50 stands for zero in the data rows.
Here are some points, each followed by its number:
array([66, 56, 46, 18, 29, 37, 41, 35, 33, 62, 36, 63, 78, 35, 42, 54, 36, 68, 48, 48, 10, 39]) 0
array([48, 64, 42, 65, 76, 14, 33, 58, 47, 47, 47, 43, 57, 37, 53, 84, 23, 46, 36, 34, 71, 26]) 1
array([58, 43, 23, 30, 57, 54, 17, 45, 46, 39, 32, 25, 44, 47, 65, 71, 47, 37, 69, 59, 34, 49]) 2
array([36, 64, 47, 22, 50, 18, 36, 76, 48, 10, 40, 34, 59, 50, 48, 32, 29, 37, 69, 29, 44, 38]) 3
array([21, 49, 53, 44, 59, 62, 55, 54, 28, 32,  1, 40, 60, 27, 67, 10, 70, 43, 56, 59, 47, 22]) 4
array([29, 64, 56, 40, 84, 71, 57, 38, 71, 32, 72, 57, 54, 54, 38, 61, 67, 35, 63, 48, 58, 20]) 5
array([39, 66, 43, 41, 23, 35, 65, 42, 50, 21, 41, 62, 58, 45, 25, 61, 63, 66, 40, 63, 30, 54]) 6
array([75, 32, 47, 46, 60, 70,  6, 99, 46, 18, 46,  6, 35, 69, 54, 51, 21, 33, 58, 51, 43, 29]) 7
array([96, 20, 59, 69, 30, 68, 44, 64, 30, 44, 42, 63, 41, 84, 61, 52, 41, 60, 31, 63, 82, 22]) 8
array([41, 19, 54,  6, 49, 57, 49, 39, 65, 43, 54, 50, 29, 65, 49, 22, 55, 52, 50, 61, 55, 69]) 9
array([47, 90, 54, 63,  2,  0, 64, 53, 22, 31,  9, 38, 78, 24, 43, 69, 28, 53, 80, 57, 34, 59]) 10
array([49, 70, 50, 59, 42, 76, 76, 46, 80, 68, 78, 80, 38, 67, 24, 70, 61, 52, 35, 56, 58, 70]) 11
array([60, 38, 54, 53, 33, 50, 37, 59, 16, 57, 19, 49, 42, 34, 53, 43, 49, 55, 47, 78, 40, 39]) 12
array([39, 56, 42, 48, 56, 55, 45, 53, 49, 40, 60, 48, 44, 48, 66, 51, 64, 42, 39, 61, 45, 52]) 13
array([37, 67, 55, 23, 19, 50, 16, 61, 84, 42, 53, 83, 40, 62, 50, 39, 49, 63, 38, 61, 60, 38]) 14
array([53, 61, 38, 60, 42, 50, 55, 50, 23, 36, 46, 23, 70, 31, 39, 49, 56, 70, 32, 55, 32, 35]) 15
array([33, 64, 40, 29, 51, 25, 38, 74, 53,  0, 34, 29, 54, 48, 54, 45, 32, 35, 65, 28, 38, 46]) 16
array([91, 37, 44, 61, 61, 43, 27, 74, 42, 83, 72, 98, 57, 62, 82, 78, 12, 84,  0, 66, 79, 30]) 17
array([66, 55, 58, 57, 45, 72, 52, 50, 67, 73, 84, 76, 46, 69, 55, 44, 56, 76, 37, 56, 49, 78]) 18
array([21, 61, 55, 58, 78, 60, 99, 29, 56, 14, 63, 18, 53, 51, 32, 56, 87, 33, 49, 26, 36, 16]) 19
array([24, 72, 57, 56, 18, 38, 69, 41, 86, 48, 57, 81, 42, 57, 37, 40, 77, 61, 51, 39, 43, 56]) 20
array([70, 50, 37, 64, 67, 31, 60, 69, 60, 40, 75, 77, 53, 73, 56, 60, 43, 37, 43, 42, 57, 33]) 21
array([58, 38, 45, 65, 45, 25, 39, 62, 41, 88, 47, 55, 45, 51, 79, 59, 31, 34, 36, 43, 83, 40]) 22
array([52, 46, 19, 30, 53, 58, 35, 29, 41, 25, 73, 14, 49, 35, 75, 51, 71, 58, 52, 60, 39, 70]) 23
array([69, 56, 59, 74, 38, 26, 40, 51, 45, 67, 65, 70, 63, 46, 65, 70, 52, 61, 28, 51, 66, 36]) 24
array([85, 44, 36, 51, 36, 81, 18, 47, 64, 43, 85, 43, 52, 64, 51, 96, 65, 48, 43, 55, 43, 48]) 25
array([78, 33, 43, 57, 34, 54, 29, 81, 16, 70, 25, 44, 50, 51, 87, 38, 39, 47, 51, 63, 36, 40]) 26
array([71, 54, 79, 33, 48, 65, 58, 63, 33, 54, 41, 88, 68, 64, 46, 54, 59, 35, 34, 58, 55,  6]) 27
array([65, 48, 38, 62, 57, 70, 51, 69, 50, 61, 44, 45, 50, 33, 40, 51, 48, 51, 44, 62, 51, 45]) 28
array([19, 60, 34, 53, 81, 14, 63, 42, 74, 47, 41, 40, 37, 30, 53, 45, 13, 63, 21, 29, 48, 40]) 29
array([11, 54, 54,  9, 55, 82, 59, 25, 64, 35, 61, 61, 46, 56, 56, 18, 95, 56, 56, 68, 30, 19]) 30
array([50, 64, 56, 63, 42, 12, 57, 64, 80, 47, 27, 54, 40, 62, 40, 63, 15, 57, 53, 41, 69, 60]) 31
array([82, 46, 36, 44, 31, 80,  9, 40, 66, 38, 85, 43, 45, 71, 49, 97, 74, 58, 39, 52, 45, 50]) 32
array([51, 34, 54, 35, 86, 34, 62, 38, 41, 56, 58, 73, 61, 50, 58, 54, 43, 57, 46, 34, 67, 36]) 33
array([61, 40, 60, 23, 51, 40, 33, 39, 32, 53, 26, 38, 83, 23, 54, 21, 41, 51, 62, 49, 47, 42]) 34
array([45, 64, 52, 66, 20, 11, 44, 52, 39, 27, 10, 62, 56, 22, 59, 52, 32, 54, 45, 55, 16, 67]) 35
array([52, 73, 35, 48, 46, 76, 52, 65, 70, 59, 63, 55, 62, 63, 43, 46, 54, 55, 76, 67, 55, 64]) 36
array([58, 18, 35, 51, 64, 53, 40, 22, 36, 55, 52, 40, 38, 39, 85, 52, 68, 72, 50, 70, 94, 41]) 37
array([39, 45, 76, 66, 41, 48, 80, 52, 53, 61, 51, 62, 41, 43, 39, 46, 49, 21, 51, 58, 55, 30]) 38
array([38, 42, 69, 66, 74, 50, 64, 52, 62, 91, 65, 80, 29, 31, 34, 41, 36, 41, 34, 41, 37, 30]) 39
array([17, 80, 53, 57, 25, 36, 67, 38, 88, 43, 50, 84, 41, 54, 43, 41, 69, 58, 52, 42, 50, 55]) 40
array([12, 45, 60, 44, 93, 50, 73, 29, 47, 78, 46, 59, 31, 25, 51, 28, 56, 34, 49, 56, 40, 26]) 41
array([46, 43, 55, 69, 79, 73, 70, 55, 72, 57, 30, 73, 44, 67, 76, 36, 55, 41, 44, 54, 99, 60]) 42
array([71, 56, 46, 27, 36, 21, 34, 54, 23, 29, 40, 50, 93, 47, 42, 35, 28, 75, 71, 49, 32, 69]) 43
array([37, 66, 47, 39, 62, 30, 20, 74, 61, 18, 40, 22, 47, 54, 38, 50, 16, 34, 45, 34, 47, 38]) 44
array([62, 63, 33, 36, 74, 50, 54, 74, 42, 39, 86, 63, 74, 53, 42, 54, 62, 64, 25, 64, 55, 44]) 45
array([48, 55, 71, 71, 30, 50, 54, 41, 47, 48, 26, 43, 51, 45, 60, 27, 68, 44, 57, 41, 54, 73]) 46
array([52, 36, 49, 78, 91, 66, 56, 71, 55, 69, 45, 28, 35, 43, 46, 30, 26, 53, 39, 35, 63, 65]) 47
array([50, 58, 53, 34, 68, 12, 46, 48, 50, 47, 44, 58, 69, 56, 34, 80, 27, 33, 41, 62, 46, 14]) 48
array([48, 66, 57, 79, 38, 46, 57, 65, 72, 14, 36, 66, 56, 78, 52, 39, 50, 40, 64, 48, 54, 22]) 49
array([69, 61, 68, 34, 34, 45, 54, 53, 58, 90, 76, 71, 57, 62, 19, 76, 30, 58, 75, 64, 79, 99]) 50
array([31, 58, 60, 12, 18, 62, 33, 30, 67, 52, 32, 79, 56, 55, 45, 53, 60, 49, 83, 50, 38, 42]) 51
array([41, 66, 30, 60, 55, 52, 19, 39, 78, 38, 76, 44, 28, 49, 70, 63, 51, 51, 45, 58, 64, 60]) 52
array([52, 60, 48, 91, 50, 34, 76, 20, 36, 49, 58, 36, 60, 27, 29, 77, 58, 49, 49, 36, 53, 36]) 53
array([57, 49, 29, 78, 81, 59, 52, 73, 39, 49, 63, 21, 51, 65, 36, 64, 28, 56, 44, 43, 45, 49]) 54
array([81, 53, 25, 79, 33, 54, 13, 87, 52, 38, 44, 25, 35, 47, 74, 64, 33, 44, 23, 49, 89, 42]) 55
array([45, 59, 24, 48, 64, 32, 48, 46, 66, 36, 51, 43, 55, 57, 33, 89, 46, 52, 20, 41, 57, 35]) 56
array([31, 73, 42, 47, 68, 42, 52, 43, 91, 44, 90, 85, 52, 64, 45, 60, 48, 72, 28, 34, 35, 50]) 57
array([17, 65, 43, 52, 65, 39, 55, 19, 89, 14, 43, 43, 37, 43, 29, 54, 59, 51, 51, 40, 46, 36]) 58
array([27, 36, 64, 38, 17, 76, 62, 11, 60, 54, 58, 51, 21, 61, 33, 38, 70, 65, 74, 42, 35, 97]) 59
array([50, 59, 40, 61, 90, 51, 69, 26, 56, 68, 77, 48, 53, 55, 49, 67, 57, 27, 50, 41, 73, 78]) 60
array([68, 45, 40, 65, 67, 37, 45, 57, 21, 89, 47, 25, 61, 29, 78, 38, 49, 20, 80, 41, 50, 77]) 61
array([81, 48, 40, 64, 37, 46, 21, 58, 42, 20, 20, 47, 42, 57, 60, 63, 32, 51, 40, 70, 71, 46]) 62
array([49, 73, 76, 66,  0,  1, 80, 30, 44, 78, 18, 72, 60, 43, 73, 54, 38, 39, 82, 40, 59, 71]) 63
array([45, 61, 56, 71, 52, 69, 63, 52, 63, 35, 57, 69, 49, 79, 32, 61, 54, 63, 36, 51, 43, 59]) 64
array([61, 32, 51, 65, 54, 21, 39, 62, 34, 93, 41, 64, 45, 49, 78, 71, 33, 35, 41, 47, 74, 44]) 65
array([18, 74, 48, 60, 46, 81, 42, 41, 84, 51, 82, 77, 44, 71, 63, 37, 67, 82, 51, 40, 79, 37]) 66
array([41, 20, 50,  4, 50, 59, 49, 37, 60, 42, 55, 50, 32, 55, 48, 24, 52, 52, 50, 57, 56, 66]) 67
array([90, 51, 62, 51, 51, 51, 60, 30, 38, 45, 53, 67, 77, 63, 63, 63, 79, 26, 53, 46, 60, 47]) 68
array([83, 71, 47, 44, 25,  8, 36, 39, 37, 55, 74, 60, 75, 47, 28, 99, 27, 48, 75, 33, 65, 80]) 69
array([54, 60, 54, 11, 41, 47, 38, 47, 36, 99, 74, 90, 71, 41, 36, 53, 48, 41, 87, 58, 48, 37]) 70
array([44, 40, 45, 38, 49, 88, 48, 47, 37, 59, 40, 52, 35, 57, 64, 37, 61, 68, 59, 59, 44, 65]) 71
array([28, 60, 62, 67, 59, 48, 75, 36, 69, 47, 64, 34, 31, 52,  9, 76, 46, 49, 44, 34, 67, 38]) 72
array([62, 47, 44, 68, 43, 44, 57, 48, 61, 52, 49, 53, 30, 61, 57, 77, 51, 29, 25, 61, 42, 63]) 73
array([67, 40, 34, 83, 39, 99, 44, 64, 46, 38, 44,  1, 37, 68, 54, 56, 60, 33, 51, 81, 21, 45]) 74
array([58, 55, 20, 35, 52, 54, 16, 51, 38, 39, 32, 27, 45, 51, 58, 74, 44, 42, 73, 60, 35, 47]) 75
array([62, 58, 31, 34, 75, 44, 51, 69, 41, 40, 87, 60, 71, 49, 38, 57, 64, 66, 27, 69, 56, 51]) 76
array([54, 63, 40, 20, 33, 42, 41, 40, 37, 47, 51, 48, 64, 47, 50, 70, 54, 56, 58, 70, 37, 46]) 77
array([64, 83, 40, 84,  8, 30, 56, 37, 70, 17, 38, 47, 56, 63, 70, 67, 65, 56, 47, 55, 42, 70]) 78
array([59, 79, 38, 60, 49, 14, 37, 51, 52, 36, 55, 45, 71, 43, 82, 59, 37, 69, 51, 42, 71, 68]) 79
array([31, 45, 38, 29, 17, 31, 17, 53, 35, 16, 23, 47, 46, 34, 78, 31, 48, 39, 63, 48, 27, 45]) 80
array([ 4, 52, 58, 48, 41, 38, 48, 46, 66, 16, 44, 69,  9, 46, 73, 12, 45, 71, 49, 52, 49, 64]) 81
array([99, 34, 59, 88, 39, 57, 52, 40, 47, 98, 69, 87, 41, 48, 62, 77, 59, 74, 14, 67, 74, 60]) 82
array([65, 35, 29, 72, 90, 63, 61, 44, 61, 52, 90,  9, 40, 57, 30, 66, 54, 48, 34, 54, 63, 64]) 83
array([10, 63, 33, 54, 86, 12, 59, 38, 79, 48, 44, 44, 37, 27, 48, 45,  8, 60, 22, 29, 46, 38]) 84
array([66, 32, 53, 34, 57, 76, 24, 68, 19, 45, 61, 54, 51, 48, 36, 44, 44, 56, 57, 60, 41, 55]) 85
array([63, 48, 35, 37, 47, 51, 46, 44, 43, 29, 33, 15, 68, 32, 28, 58, 63, 43, 63, 50, 35, 69]) 86
array([81, 46, 55, 61, 54, 63, 32, 50, 40, 55, 83, 61, 56, 63, 73, 71, 49, 37, 12, 44, 48, 11]) 87
array([44, 64, 60, 54, 74, 72, 78, 25, 80, 64, 68, 54, 58, 42, 30, 57, 70, 28, 65, 33, 54, 69]) 88
array([84, 18, 45, 70, 57, 48, 35, 44, 31, 69, 37, 54, 45, 48, 86, 67, 46, 50, 33, 39, 39, 30]) 89
array([67, 78, 73, 68, 57, 41, 68, 59, 49, 83, 64, 54, 64, 61, 38, 70, 39, 30, 65, 55, 88, 73]) 90
array([51, 30, 56, 85, 65, 54, 67, 40, 72, 65, 57, 48, 35, 50, 40, 52, 54, 66, 29, 37, 66, 64]) 91
array([51, 61, 61, 49, 36, 50, 48, 48, 43, 52, 63, 59, 61, 55, 64, 39, 63, 63, 59, 46, 53, 31]) 92
array([22, 37, 57, 54, 61, 70, 65, 37, 47, 59, 70, 49, 41, 47, 55, 15, 89, 62, 64, 44, 31, 40]) 93
array([32, 66, 53, 40, 78, 68, 60, 42, 70, 33, 68, 60, 54, 54, 47, 56, 70, 38, 59, 52, 62, 19]) 94
New points follow, each followed by the number of its nearest point above.
array([49, 64, 48, 62, 16, 12, 43, 54, 39, 29,  7, 67, 56, 27, 53, 50, 36, 56, 42, 56, 26, 67]) 35
array([47, 15, 41, 40, 53, 74, 32, 33, 51, 58, 47, 58, 26, 63, 77, 54, 63, 45, 67, 63, 53, 49]) 71
array([70, 51, 71, 62, 24, 59, 57, 57, 60, 71, 67, 57, 49, 49, 51, 33, 50, 74, 36, 45, 46, 66]) 18
array([38, 57, 65, 50, 55, 66, 75, 25, 72, 59, 54, 51, 50, 60, 30, 59, 51, 40, 58, 32, 49, 59]) 88
array([15, 50, 32, 67, 22, 45,  0, 71, 62, 46, 47, 44, 19, 57, 91, 22, 22, 88, 52, 44, 46, 53]) 81
array([59, 74, 42, 79,  4, 31, 55, 30, 62, 17, 36, 42, 58, 61, 67, 69, 67, 54, 39, 54, 38, 78]) 78
array([55, 55, 52, 37, 31, 39, 61, 63, 20, 26, 22, 27, 82, 54, 52, 33, 40, 58, 73, 44, 30, 55]) 43
array([14, 55, 51, 60, 46, 68, 67, 31, 69, 50, 28, 32, 23, 36, 71, 29, 65, 14, 66, 51, 51, 63]) 46
array([45, 32, 30, 21, 56, 47, 49, 44, 18, 50, 26, 32, 51, 36, 37, 33, 45, 66, 69, 48, 16, 85]) 86
array([39, 53, 59, 33, 79, 67, 54, 67, 66, 61, 65, 78, 44, 42, 51, 14, 49, 33, 37, 29, 20, 39]) 39
array([50, 67, 45, 65, 44, 77, 65, 71, 59, 41, 64, 53, 46, 76, 38, 54, 54, 59, 38, 36, 35, 52]) 64
array([89, 17, 42, 72, 59, 52, 35, 47, 39, 64, 40, 50, 43, 48, 83, 63, 45, 49, 30, 40, 41, 30]) 89
array([46, 36, 56, 35, 80, 34, 63, 30, 40, 59, 58, 71, 57, 51, 53, 50, 45, 57, 45, 34, 60, 36]) 33
array([56, 49, 66, 32, 47, 35, 53, 42, 18, 83, 23, 50, 74, 22, 35, 46, 39, 31, 93, 63, 35, 50]) 34
array([44, 41, 37, 36, 42, 66, 30, 74, 41, 46, 60, 25, 45, 51, 37, 50, 27, 67, 48, 40, 26, 54]) 85
array([51, 39, 16, 32, 52, 60, 35, 27, 40, 34, 69, 16, 48, 35, 74, 50, 66, 59, 50, 64, 41, 65]) 23
array([70, 55, 54, 73, 44, 29, 39, 48, 38, 61, 65, 62, 55, 41, 66, 71, 51, 59, 32, 56, 65, 42]) 24
array([45, 61, 62, 70, 54, 65, 68, 51, 65, 32, 61, 66, 47, 78, 31, 63, 54, 67, 38, 57, 44, 64]) 64
array([42, 62, 43, 33, 65, 28, 23, 73, 60, 21, 40, 23, 47, 53, 29, 56, 15, 37, 43, 31, 48, 39]) 44
array([56, 65, 56, 58, 41, 50, 47, 61, 76, 40, 39, 17, 54, 48, 24, 71, 42, 24, 92, 25, 33, 86]) 86
array([60, 54, 63, 43, 36, 52, 39, 45, 38, 68, 73, 60, 59, 54, 55, 51, 58, 69, 75, 63, 84, 72]) 92
array([43, 38, 65, 55, 63, 13, 44, 54, 38, 80, 46, 13, 47,  9, 80, 39, 31, 31, 58,  8, 43, 36]) 61
array([42, 59, 33, 47, 65, 53, 55, 46, 55, 38, 38, 44, 61, 41, 61, 39, 60, 50, 64, 35, 40, 60]) 13
array([37, 36, 68, 20, 51, 43, 55, 34, 47, 49, 25, 60, 59, 28, 45, 27, 52, 60, 76, 35, 49, 67]) 34
array([60, 50, 40, 78, 72, 59, 53, 75, 42, 54, 62, 27, 47, 65, 37, 64, 34, 56, 38, 41, 48, 46]) 54
array([57, 61, 42, 20, 35, 46, 41, 49, 39, 52, 45, 46, 67, 45, 44, 69, 59, 59, 50, 64, 34, 53]) 77
array([38, 39, 94, 48, 24, 29, 92, 23, 35, 82, 36, 65, 61, 41, 47, 41, 60, 54, 47, 38, 46, 41]) 38
array([81, 73, 47, 42, 28,  9, 35, 44, 42, 54, 75, 57, 71, 43, 23, 99, 26, 50, 72, 36, 59, 83]) 69
array([47, 63, 27, 64, 56, 52, 13, 53, 76, 40, 87, 49, 30, 47, 71, 62, 51, 57, 43, 56, 65, 58]) 52
array([36, 62, 40, 54, 55, 52, 46, 53, 51, 46, 61, 45, 44, 46, 61, 53, 68, 38, 40, 58, 41, 55]) 13
array([37, 21, 57, 52, 73, 61, 53, 45, 51, 61, 69, 58, 22, 51, 76, 31, 51, 49, 25, 50, 54, 33]) 13
array([61, 42, 75, 29, 56, 79, 37, 56, 68, 46, 79, 67, 48, 64, 29, 42, 55, 33, 61, 42, 37, 53]) 85
array([66, 50, 46, 18, 32, 47, 43, 32, 30, 64, 37, 61, 76, 28, 42, 56, 36, 67, 45, 49, 14, 50]) 0
array([65, 49, 74, 43, 33, 33, 50, 54, 57, 69, 79, 56, 49, 68, 43, 76, 42, 20, 58, 43, 69, 46]) 90
array([67, 50, 70, 64, 22, 64, 54, 55, 60, 65, 63, 65, 50, 48, 53, 35, 44, 74, 41, 48, 41, 74]) 18
array([11, 74, 18, 37, 79, 50, 68, 35, 87, 24, 51, 51, 55, 43, 39, 32, 71, 47, 49, 57, 42, 45]) 58
array([51, 42, 44, 35, 77, 33, 31, 75, 49, 66, 36, 45, 50, 39, 55, 34, 19, 29, 43, 35, 36, 43]) 44
array([91, 42, 34, 74, 69, 17, 37, 71, 37, 40, 42, 23, 74, 48, 55, 78, 43,  7, 16, 24, 58, 17]) 1
array([48, 61, 66, 64, 22, 59, 49, 51, 44, 57, 38, 99, 52, 53, 55, 44, 62, 68, 41, 65, 69, 51]) 92
array([24, 54, 47, 17, 57, 37, 69, 22, 70, 40, 40, 44, 56, 58, 31, 77, 55, 56, 62, 38, 65, 52]) 58
array([33, 94, 44, 74, 29, 11, 75, 42, 78, 32, 24, 44, 56, 36, 38, 85, 31, 50, 42, 50, 58, 47]) 31
array([98, 35, 62, 60, 69, 48, 51, 54, 16, 48, 56, 64, 79, 62, 59, 56, 51, 38, 30, 38, 64, 35]) 68
array([53, 65, 58, 52, 23, 62, 35, 59, 33, 42, 38, 78, 47, 47, 79, 30, 49, 71, 54, 69, 71, 49]) 92
array([45, 45, 76, 66, 44, 43, 83, 50, 54, 75, 48, 73, 49, 44, 33, 52, 55, 23, 39, 50, 63, 30]) 38
array([47, 67, 59, 61, 40, 13, 54, 62, 79, 52, 28, 53, 43, 63, 44, 62, 16, 60, 41, 41, 68, 60]) 31
array([59, 42, 36, 42, 32, 42, 38, 71, 26, 45,  5, 72, 46, 55, 63, 48, 45, 48, 51, 91, 54, 35]) 12
array([49, 65, 48, 61, 38, 62, 65, 66, 63, 59, 95, 54, 47, 65, 44, 45, 41, 87, 54, 60, 55, 80]) 18
array([45, 66, 53, 68, 55, 44, 69, 36, 33, 58, 58, 79, 58, 41, 58, 54, 71, 69, 46, 65, 58, 46]) 92
array([81, 61, 30, 77, 32, 58, 14, 88, 52, 36, 49, 30, 38, 44, 74, 65, 33, 48, 33, 46, 81, 45]) 55
array([45, 64, 35, 55, 41, 59, 30, 66, 79, 25, 41, 74, 45, 72, 57, 60, 49, 69, 39, 64, 73, 37]) 14
array([32, 45, 37, 27, 27, 31, 19, 59, 35, 16, 19, 44, 50, 32, 79, 33, 52, 40, 57, 53, 33, 51]) 80
array([38, 60, 52, 67, 43, 23, 72, 40, 46, 59, 47, 36, 47, 20, 46, 42, 61, 49, 49, 59, 44, 70]) 46
array([60, 32, 57, 64, 63, 74, 32, 93, 18, 67, 51, 34, 43, 43, 84, 20, 30, 47, 50, 42, 51, 24]) 26
array([39, 29, 66, 39, 21, 81, 65, 10, 54, 51, 52, 57, 25, 63, 34, 32, 70, 66, 75, 43, 36, 99]) 59
array([71, 37, 45, 59, 37, 42, 39, 58, 38, 26, 24, 48, 51, 61, 37, 82, 35, 51, 33, 67, 63, 52]) 62
array([24, 28, 26, 44, 62, 29, 55, 33, 43, 48, 29,  0, 33, 42, 60, 48, 59, 36, 64, 50, 54, 33]) 2
array([55, 54, 58, 57, 32, 56, 66, 34, 38, 52, 49, 62, 48, 65, 58, 66, 56, 58, 47, 55, 52, 49]) 92
array([33, 45, 46, 23, 24, 28, 17, 52, 32, 18, 22, 44, 47, 36, 77, 32, 47, 36, 62, 57, 29, 45]) 80
array([40, 19, 48, 29, 41, 93, 19, 62, 38, 61, 46, 68, 27, 75, 76,  0, 76, 57, 55, 92, 50, 52]) 71
array([69, 42, 32, 75, 37, 99, 41, 66, 42, 37, 51,  0, 36, 70, 51, 60, 63, 31, 54, 78, 27, 42]) 74
array([61, 30, 47, 41, 70, 59, 49, 62, 31, 79, 85, 41, 43, 66, 53, 43, 37, 53, 60, 43, 34, 60]) 85
array([41, 43, 64, 83, 70, 61, 80, 48, 56, 33, 35, 38, 36, 51, 48, 33, 54, 24, 45, 48, 67, 49]) 38
array([54, 53, 61, 55, 36, 64, 65, 41, 40, 45, 52, 55, 42, 61, 60, 56, 49, 63, 56, 57, 42, 47]) 92
array([62, 26, 69, 19, 36, 46,  9, 61, 36, 42, 56, 66, 44, 44, 56, 41, 36, 37, 79, 57, 39, 50]) 85
array([72, 19, 48, 43, 58, 53, 68, 23, 37, 57, 21, 64, 52, 45, 52, 65, 61, 40, 50, 63, 62, 71]) 68
array([38, 53, 45, 21, 49, 49, 22, 44, 48, 46, 40, 55, 58, 45, 43, 59, 31, 53, 38, 21, 10, 49]) 0
array([39, 41, 41, 26, 22, 24, 16, 56, 41, 18, 16, 44, 45, 38, 74, 32, 57, 40, 57, 52, 34, 48]) 80
array([55, 51, 34, 77, 75, 55, 55, 75, 42, 54, 62, 18, 46, 69, 33, 67, 31, 52, 34, 32, 50, 44]) 54
array([25, 59, 62, 59, 63, 37, 83, 29, 49, 53, 29, 43, 63,  7, 42, 33, 61, 44, 77, 31, 53, 70]) 46
array([75, 63, 53, 69, 31, 12, 52, 26, 63, 51, 76, 18, 59, 51, 17, 92, 36, 42, 66, 24, 92, 99]) 69
array([32, 32, 63, 39, 16, 80, 69, 11, 57, 53, 51, 49, 22, 60, 31, 35, 71, 61, 79, 43, 32, 99]) 59
array([53, 84, 39, 55, 46, 21, 30, 50, 53, 33, 54, 48, 63, 46, 88, 63, 32, 74, 56, 42, 75, 77]) 79
array([46, 55, 70, 11, 51, 40, 62, 24, 39, 57, 66, 76, 74, 39, 27, 54, 62, 65, 55, 77, 42, 57]) 77
array([40, 43, 77, 60, 41, 54, 80, 57, 52, 68, 47, 64, 39, 46, 32, 51, 55, 24, 44, 45, 63, 34]) 38
array([55, 62, 61, 46, 35, 56, 50, 53, 44, 58, 65, 51, 63, 55, 66, 35, 73, 56, 63, 44, 56, 33]) 92
array([67, 18, 71, 36, 56, 47, 57, 57, 14, 63, 44, 43, 70, 39, 49, 20, 49, 51, 63, 42, 40, 45]) 34
array([74, 46, 30, 33, 43, 57, 44, 43, 37, 28, 32, 13, 69, 29, 23, 65, 66, 46, 54, 46, 42, 70]) 86
array([27, 68, 40, 48, 66, 49, 51, 42, 90, 37, 90, 81, 46, 65, 43, 58, 49, 76, 28, 35, 32, 46]) 57
array([46, 61, 25, 49, 65, 36, 37, 42, 65, 33, 49, 49, 46, 53, 32, 84, 47, 52, 19, 45, 55, 37]) 56
array([49, 65, 18, 48, 62, 35, 43, 44, 67, 31, 48, 46, 48, 53, 31, 81, 39, 54, 30, 50, 50, 43]) 56
array([75, 62, 55, 60, 32, 14, 52, 23, 61, 47, 75, 16, 54, 49, 21, 99, 39, 39, 61, 24, 93, 99]) 69
array([71, 57, 59, 78, 44, 39, 61, 54, 34, 42, 26, 42, 56, 56, 61, 55, 40, 29, 54, 43, 50, 66]) 46
array([27, 88, 45, 73, 35, 15, 78, 47, 78, 37, 25, 44, 48, 37, 40, 83, 33, 51, 39, 49, 57, 47]) 31
array([38, 28, 51, 29, 40, 86, 28, 65, 39, 61, 49, 70, 32, 71, 88,  0, 74, 55, 59, 99, 49, 50]) 71
array([91, 50, 67, 50, 63, 55, 67, 34, 36, 43, 55, 65, 81, 61, 63, 56, 78, 28, 48, 48, 66, 50]) 68
array([27, 62, 24, 68, 59, 44, 39, 46, 82, 31, 53, 52, 44, 50, 60, 43, 50, 54, 36, 40, 76, 39]) 52
array([11, 58, 51, 60, 53, 65, 67, 33, 72, 53, 22, 32, 18, 38, 69, 28, 67, 16, 68, 51, 50, 64]) 46
array([53, 74, 59, 59, 41, 49, 44, 61, 72, 33, 47, 12, 51, 48, 22, 70, 41, 19, 99, 31, 35, 83]) 86
array([48, 63, 57, 73, 37, 47, 65, 65, 64, 16, 35, 68, 54, 84, 48, 47, 59, 40, 61, 46, 57, 17]) 49
array([63, 54, 46, 28, 57, 35, 43, 29, 69, 56, 50, 68, 56, 55, 31, 64, 69, 36, 55, 66, 61, 51]) 77
array([79, 22, 30, 24, 48, 24, 37, 50, 27, 66, 55, 41, 66, 39, 42, 53, 44, 56, 50, 72, 40, 59]) 77
array([44, 58, 35, 43, 69, 56, 55, 44, 50, 36, 38, 42, 60, 43, 59, 37, 58, 48, 65, 46, 49, 58]) 13
array([48, 60, 33, 42, 65, 61, 52, 44, 56, 45, 37, 46, 59, 46, 59, 40, 59, 50, 60, 38, 48, 56]) 13
array([70, 37, 43, 60, 36, 44, 45, 53, 44, 21, 32, 50, 50, 62, 38, 77, 38, 50, 23, 65, 64, 45]) 62
array([25, 64, 74, 46, 60, 15, 70, 36, 86, 66, 41, 87, 53, 67, 47, 50, 55, 10, 78, 52, 78, 20]) 38
array([39, 68, 77,  7, 31, 45, 53, 38, 57, 18, 51, 91, 71, 57, 49, 52, 68, 16, 81, 55, 18, 26]) 51
array([98, 31, 62, 89, 38, 57, 52, 41, 48, 97, 69, 86, 44, 45, 58, 75, 59, 73, 12, 61, 81, 61]) 82
array([33, 71, 43, 37, 25, 38, 70, 37, 49, 15, 45, 58, 53, 48, 24, 65, 61, 67, 40, 67, 34, 53]) 6
array([27, 47, 51, 34, 84, 47, 61, 33, 85, 62, 70, 75, 39, 42, 19, 47, 56, 71,  5, 39, 62, 52]) 57
array([11, 43, 57, 47, 94, 45, 69, 36, 57, 80, 53, 50, 36, 22, 51, 32, 54, 36, 49, 51, 37, 28]) 41
array([66, 53, 35, 62, 83, 16, 81, 58, 29, 68, 39, 30, 81, 25, 62, 55, 48, 35, 53, 49, 60, 53]) 61
array([49, 58, 61, 76, 26, 60, 43, 53, 47, 50, 38, 95, 52, 52, 56, 41, 53, 66, 44, 66, 64, 43]) 92
array([63, 24, 64, 21, 32, 48,  4, 62, 29, 49, 58, 60, 47, 52, 55, 43, 33, 40, 76, 48, 46, 49]) 85
array([44, 58, 68, 68, 33, 48, 57, 33, 46, 41, 32, 44, 45, 45, 64, 27, 62, 49, 58, 43, 53, 72]) 46
array([49, 48, 54, 58, 32, 12, 54, 25, 43, 82, 38, 53, 49, 15, 40, 52, 48, 51, 54, 55, 55, 73]) 46
array([49, 24, 43, 54, 83, 80, 64, 61, 26, 61, 54, 39, 49, 33, 41, 43, 47, 34, 62, 47, 35, 35]) 28
array([58, 19, 61, 65, 74, 80, 48, 65, 37, 71, 65, 53, 55, 67, 74, 45, 39, 52, 22, 42, 59, 14]) 87
array([90, 41, 48, 58, 54, 41, 25, 73, 36, 79, 74, 89, 60, 65, 82, 75, 20, 81,  0, 63, 78, 31]) 17
array([74, 54, 55, 50, 79, 36, 63, 59, 46, 99, 77, 63, 71, 42, 49, 73, 31, 24, 65, 49, 83, 50]) 90
